[[ 12 -24]
 [ 53  29]
 [ 50  29]
 [ -3 -48]
 [  6 -53]]
=>
[[12]
 [53]
 [50]
 [-3]
 [ 6]]

[[-47  33  25  -5   6  31  21  17]
 [-24  25  10 -39  27  23  29  10]
 [ 27 -11   1 -43   9  13   5   5]
 [-28  43  32   5 -22  41  -3  38]
 [ 39  -3  31 -58 -17  38   2  30]
 [-15 -40  37 -64  47  39  28  15]
 [-26  -1  14 -22  25  16  23   2]
 [  1 -24  65 -50  -4  56  10  38]
 [ -4 -22  22 -31  18  23   9  12]
 [ 44   5  61 -62 -38  59  -4  57]
 [-24  48  42 -18 -18  59   0  53]
 [ 22  -8   2 -31   6  12  -2  10]]
=>
[[-47  25   6  21]
 [-24  10  27  29]
 [ 27   1   9   5]
 [-28  32 -22  -3]
 [ 39  31 -17   2]
 [-15  37  47  28]
 [-26  14  25  23]
 [  1  65  -4  10]
 [ -4  22  18   9]
 [ 44  61 -38  -4]
 [-24  42 -18   0]
 [ 22   2   6  -2]]

[[-32  63]
 [-27  62]
 [-11  52]
 [  0  14]
 [ 10 -26]
 [-45  45]
 [ 17   9]]
=>
[[-32]
 [-27]
 [-11]
 [  0]
 [ 10]
 [-45]
 [ 17]]

[[  7 -31 -20 -21 -24 -15  -8]
 [-56  60  37  62  16  22 -51]]
=>
[[  7 -20 -24  -8]
 [-56  37  16 -51]]

[[-34  16   5   9   4]
 [  3  12  -3  -3   6]
 [-34  16   5   8   4]
 [  4   1   6  14  13]
 [-59  25   9   9  12]
 [ -4   4  -5 -11  -7]
 [  3   0   4   9   8]
 [  6  15  -3  -2   9]
 [-31   2   3  -9  23]
 [-55   8   6 -11  35]
 [ -3   7  -6 -11  -5]]
=>
[[-34   5   4]
 [  3  -3   6]
 [-34   5   4]
 [  4   6  13]
 [-59   9  12]
 [ -4  -5  -7]
 [  3   4   8]
 [  6  -3   9]
 [-31   3  23]
 [-55   6  35]
 [ -3  -6  -5]]

[[-35  -8 -14   4 -21  -6  45  20]
 [ 33   4  12  15  38  22 -16 -12]
 [-38   1 -15  -7 -51 -18  -2  19]
 [-20 -13  -8  30  16  34  20  43]
 [-34   5 -14  -6 -54 -13 -18  22]]
=>
[[-35 -14 -21  45]
 [ 33  12  38 -16]
 [-38 -15 -51  -2]
 [-20  -8  16  20]
 [-34 -14 -54 -18]]

[[-28  54 -43   8 -37  31  13  -4  13]
 [ 33 -19  30  24  10 -60  22  -7  30]
 [-15 -56  31 -13  -1  53  -2  33 -44]
 [  3  -2 -16   3   9 -21  -2   4  -3]
 [ 43  26 -38 -30  41  23 -41 -28 -28]]
=>
[[-28 -43 -37  13  13]
 [ 33  30  10  22  30]
 [-15  31  -1  -2 -44]
 [  3 -16   9  -2  -3]
 [ 43 -38  41 -41 -28]]

[[ 26 -16 -10  25  14 -39]
 [ 25 -23  26  34 -24  37]
 [ 16   2  10  15 -27  59]]
=>
[[ 26 -10  14]
 [ 25  26 -24]
 [ 16  10 -27]]
---
[[-28 -19  23 -27 -17   2]
 [ 46   0  42 -42  68 -33]
 [-27 -22  -8  24 -33  25]]
=>
[[ 46   0  42 -42  68 -33]]

[[  5   8  -2  56]
 [-57  28  10  42]
 [-45   4  11 -43]
 [-16  -6   6 -56]
 [  6   7  -3  58]
 [-29  -3  10 -62]
 [  5 -12   2 -55]
 [ 56 -24 -10 -24]
 [-16  14   1  50]]
=>
[[-57  28  10  42]
 [-16  -6   6 -56]
 [-29  -3  10 -62]
 [ 56 -24 -10 -24]]

[[ 30 -20  -7  12  23]
 [ 45 -54 -12  27  53]
 [  9 -10  -1   6   6]
 [  4 -10  -6   4  10]]
=>
[[ 45 -54 -12  27  53]
 [  4 -10  -6   4  10]]

[[ 19  35]
 [  6   9]
 [ 23  41]
 [-12 -22]
 [ 37  68]
 [ 40  73]]
=>
[[  6   9]
 [-12 -22]
 [ 40  73]]

[[ 63 -59  58 -51  47 -20  -3   3 -43  47]
 [-21  13  -4 -22  31   0   9  13  23  22]]
=>
[[-21  13  -4 -22  31   0   9  13  23  22]]

[[ 19   9 -17  -1   3  -4]
 [ 31   2 -15  -2  -2  -9]
 [  7  10   7   0  16  -4]
 [-23   0 -10  -6  13 -17]
 [-24  -6  27  -3 -54  20]
 [-32  -3  -4   6  25   4]
 [ -3  -1 -15  -3  -3   3]
 [ 30   2 -23   6 -29  30]]
=>
[[ 31   2 -15  -2  -2  -9]
 [-23   0 -10  -6  13 -17]
 [-32  -3  -4   6  25   4]
 [ 30   2 -23   6 -29  30]]
